One turning vector, and how many ticks it has turned:
The counts run from 0 to 156.
[ 88 163 123 148 129 129 156 139 114  87 162 134 117 146 144 115  77 149
 143 163 132 126 157 130 137 109 130  70 139 126 130 192 131 149 118 157
 102  69 166 147 163 141  80 127 149 124  78 104 120 156 178 120 131 134
  92 120 108  84 162  91 121 146 129 151 133 158 151  93 122 135  95 128]
38
[ 85 147 154 108 146 132 162 136 140  85 146 181 134 144 162 146 151 147
 157 140 158 143 145 105 106 109 107 122 150 144 103 108 145 151 110 158
 124 112 120 161 173 154 132 112 115 117  46 137 119 157 150 112 130 126
 138 116 119 123 130  51  89 116 105 124 111 129 150  98 103 126  71 101]
141
[110 126 118 115 148 130 143 110  94 112 131 135 163 145 119 162 106 151
 111 129 142  96 116 190 148 157  86 135 153 142 107 167 107 172  95 142
 124 165 121 134  94 173 123 134 144 107 114 165 128 136  51 156 138 190
 123 144 157  97 125 156  79 107 131 144 115 135 111 126 173 130 123 164]
90
[ 94 111 151 105 157 121 131 143 163  49 148 141 140 158 109 135 140 160
 138 158  96 123 123 137 162 173  93 130 126 128 100 114  91 150 144 156
 116 121 128 171 138 187 108 115 132 141 126 116 102 153 115 173 146 152
 137 169 162 147 168  91  80  90 121 140 119 157 178 137 112 140 120 143]
28
[105 134 122  90 139 125 159  98  94  95  87 185 126 145 134 111 133 112
 168 120 158  97 135 150 175 106 141  91 115 159 123 138 158 156 109 132
 146  97 120 118 128 174 130 128 148  97  91 151  98 154 125 153 183 148
 110  96 160 110 145  60 133 135  93 121 168 135 126 100 114 122  91 160]
99
[ 68 105 121  96 145 111 128  91  82 119 139 166 161 140 148 126 153 125
 149 117 160  71 126 181 142 123  87 137 131 183 101 141 128 137 103 107
 129 167 112 130 111 179 110 143 151 140 110 155 178 147  86 144 135 141
 163 151 149  83 141 106  94 118 127 147 121 126 161 112 130 129 126 150]
85
[ 70 103 118  92 143 107 130  85  81 119 132 175 154 138 152 118 156 119
 157 113 164  66 132 175 149 120  96 134 128 184 100 139 137 128 108  99
 126 165 111 129 115 177 109 145 156 147 101 154 177 153  95 141 143 131
 157 143 144  83 143  93 100 127 125 148 126 122 163 106 121 132 122 147]
84
[135 143 107 118 143 138 163 122 109  98  94 166 137 140 117 137  97 131
 126 125 143 105 115 173 182 141 140  90 135 130 120 170 135 167 118 152
 142 113 129 122 109 171 133 136 151  87 105 151  79 148  87 172 181 185
  82 100 159 105 117 121 114 133 115 127 165 133  86 112 153 135  91 167]
95
[ 98 151 148 102 145 116 116 130 143  86 159 138 151 141 123 118 136 121
 147 146 107 104 153 189 159 123 101 103 131 101 122 152 109 124 151 141
 121  81 107 151 150 199  71 135 151 162 131 102 121 113 140 161 124 159
 108 135 157  95 131  81 101 122 134 150 147 174 202 123 101 137 141 150]
23
[ 85 124 137  85 130 125 151  82  71 103 104 165 140 158 139 121 140 118
 176 135 173  92 148 151 130 101  98 136 123 176 124 120 147 173  84 122
 137 121  99 119 134 173 122 112 137 113  99 156 145 147 131 121 149 135
 158 129 165 104 162  63 110 120  92 114 128 145 162 103 113 108 114 153]
103
[111 133 141 107 164 114 127 170 188  75 168 173 157 133 128 150 143 145
 130 141 112 123 119 150 171 165 122 111 132 104 100 143 107 115 175 156
 113 112 106 179 149 197 105 140 149 159 119 124  96 138  97 169 157 161
  99 120 134 116 103 100  78 104 159 148 143 118 151 131 110 142 119 130]
154
[ 97 119 153  96 150 116 119 143 157  62 147 144 148 153 113 131 144 141
 143 159  98 115 128 157 169 158  94 124 126 119 105 125  95 135 153 146
 120 100 111 166 146 197  90 129 140 156 141 110 111 140 123 171 143 158
 127 159 166 129 155  86  89  92 135 139 138 162 187 135 102 141 138 152]
26
[ 91 153 139 117 137 158 166 156 170 113 156 159 167 152 155 161 128 156
 128 109 158 141 169 125 112 149 118  95 153 131  95 130 135 154  89 167
  86 130 136 152 151 169 119 113 124 106  44 147 102 124 108 124 129 142
 109 113 127 124 146  87  85 137 119 155 120 139 152 122 134 146  69 101]
14
[112 138 141 110 168 112 120 169 177  84 175 164 157 134 125 152 135 140
 130 148 114 122 122 160 163 159 120 111 133  94 106 154 105 121 174 157
 117 107 101 180 151 192  97 145 153 162 129 120 103 132 102 161 148 157
 103 115 130 103  98 106  77 108 166 145 139 116 156 130 114 141 131 130]
153
[105 126 140 102 168 117 134 166 193  78 158 179 155 135 130 145 148 147
 132 138 115 125 119 140 171 170 125 106 133 118  96 130 111 122 173 154
 112 115 117 181 145 193 110 142 144 155 106 122  93 141  97 169 166 155
 104 121 134 130 116  95  78 110 149 151 145 117 153 129 109 145 103 120]
155
[ 98 174 136 113 140 126 120 132 137 111 165 138 155 137 139 116 124 114
 144 136 121 109 165 194 142 111 114  86 144  98 124 166 123 123 132 142
 114  79 121 138 150 192  63 134 156 149 106 106 122 108 149 145 112 163
  97 120 148  77 127  84 107 139 134 154 145 180 194 112 112 138 123 140]
21
[110 127 102 154 141 133 150 137 135  83 161 148 130 139 142 142 108 183
 101 147 122 129 125 125 157 160 112  96 157 154  96 176 120 155 117 168
 102 136 179 169 123 151 127 148 133 108  74 131 130 166 107 139 137 170
  79 162  97 116 150 162 103 123 136 155 108 133 109 119 148 153  63 119]
53
[ 79 130 131 129 138 109 109 125 110  79 177 146 129 140 143 104 113 128
 159 169 125  94 148 147 157 114 122  96 122 140 132 176 123 129 150 133
 110  78 132 162 161 169  73 146 164 165 127  99 157 162 171 128 138 126
 111 135 116  80 154  94 117 132 150 147 134 140 185 103  93 129 129 135]
42
[106 121 145 104 164 123 138 166 201  71 153 185 149 138 135 142 158 151
 131 127 114 128 126 131 171 163 123 107 130 122  85 121 112 118 158 161
 110 120 123 179 139 185 115 138 136 150  94 127  90 144  98 173 164 150
 108 128 131 139 129  90  87 111 140 148 143 119 153 131 109 150  91 115]
156
[ 82 126 142  99 132 126 145  87  63 108 128 144 153 161 135 139 125 126
 170 150 171  94 147 161 115 114  77 145 136 164 124 131 131 185  79 125
 135 134  94 124 135 173 117 111 137 109 113 160 157 143 123 113 129 141
 158 138 165  97 157  81  89 110 101 116 114 150 162 111 127 102 133 159]
105
[102 139  98 143 150 123 171 133  98 104 127 174 122 125 136 151  74 159
 118 137 144 107 103 146 157 127 147  91 136 137 106 196 129 149 123 153
 126 130 157 144 123 134 119 149 147 108  80 140  96 174  95 143 176 157
  98 103 105  83 122 128 106 133 137 154 139  94  68  93 152 134  90 139]
75
[138 175 148 120 156 127 120 126 112  87 157 130 151 145 119 163 120 143
 123 184 125 138 133 185 135 129  73 134 159  98 132 156 114 173 134 166
 144  91  91 156 151 190 115 128 136 123 125 132 132 125 124 136 108 202
  90 133 147  93  83 130  77 103 134 108 114 161 134 115 134 114 129 154]
130
[ 88 126 134  86 134 124 152  85  75 100  99 178 136 153 138 114 145 110
 179 129 173  92 145 148 140  95 109 123 119 176 124 120 146 165  90 120
 141 120 104 117 129 170 127 115 141 112  94 155 137 147 134 131 161 137
 144 126 167 107 160  54 114 126  89 113 143 145 154  97 115 113 105 157]
102
[ 92 172 135 128 127 156 161 150 156 123 162 152 162 146 154 148 113 150
 133 113 154 139 175 147 110 124 114  81 162 125 107 149 139 147  88 163
  91 113 142 141 148 172  98 118 125 106  40 140 110 115 125 120 114 150
 100 110 127  99 140  90  96 151 117 163 128 164 161 114 139 147  80 104]
16
[140 145 130 129 146 147 143 138 116  84 143 154 162 147 119 159  83 135
 145 162 168 121 132 150 154 162 128 120 131 115 141 173 123 189 131 165
 131  96  98 150 141 187 132 129 159 104 145 163 110 143  87 133 170 187
  78  97 138 103 107 131  93 118 144 112 137 113 105 133 138 105 123 160]
113
[ 98 139 106 127 148  98 127 100  90  92 133 167 106 117 155  90 139 135
 143 143 116  94 128 166 176  86 121  86 140 156 111 170 147 112 147 125
 141  97 154 142 138 148  97 166 151 135  86  98 141 171 166 149 138 144
  96 140 113  74 133 100 134 138 128 148 139 150 141  81 106 149  82 138]
60
[100 140  96 139 145 119 169 130  97 109 126 185 129 127 142 139  83 144
 129 128 150 102 111 147 160 118 154  85 132 141 108 196 141 146 125 141
 126 125 148 145 127 131 122 146 154 111  77 137 104 176 106 142 179 148
  95  96 106  77 119 113 116 140 138 157 148  93  74  88 147 135  86 138]
76
[128 137 111 118 147 139 155 127 102 108 115 148 151 140 113 160  91 147
 106 130 138 104 111 189 162 156 109 113 144 130 113 174 114 175 105 151
 129 147 126 131  98 173 126 133 152  90 112 160 102 142  54 162 155 201
  99 127 157  99 117 153  88 121 124 139 140 134  92 127 172 131 110 168]
92
[ 71 159 151 112 141 130 154 130 125 103 161 162 146 147 165 149 138 146
 152 143 155 140 155 125  90 103  88 117 156 141 111 128 138 152  97 150
 118 122 117 153 172 156 117 115 118 123  46 136 136 142 150  99 107 125
 142 120 119 104 128  64  83 122 111 134 104 143 159  96 115 127  82 101]
143
[ 97 177 134 131 125 151 148 141 144 124 161 145 158 143 150 142 116 140
 133 117 152 127 184 157 114 115 115  82 162 116 112 163 141 141  92 160
  92 101 140 138 154 170  85 120 132 113  49 132 113 111 133 121 107 153
  93 111 126  92 135  94 100 156 116 161 127 171 171 114 131 147  83 108]
17
[ 74 108 125 105 158  82 117  90  81  78 134 169 114 135 140 105 157 137
 147 160 107  79 104 166 165 101  87 129 133 172  97 137 123 126 141 111
 146 138 128 151 128 158 105 155 147 158 106 109 165 179 141 152 137 134
 149 172 140  85 142  90 107 102 129 139 118 139 155  90 105 135 119 152]
64
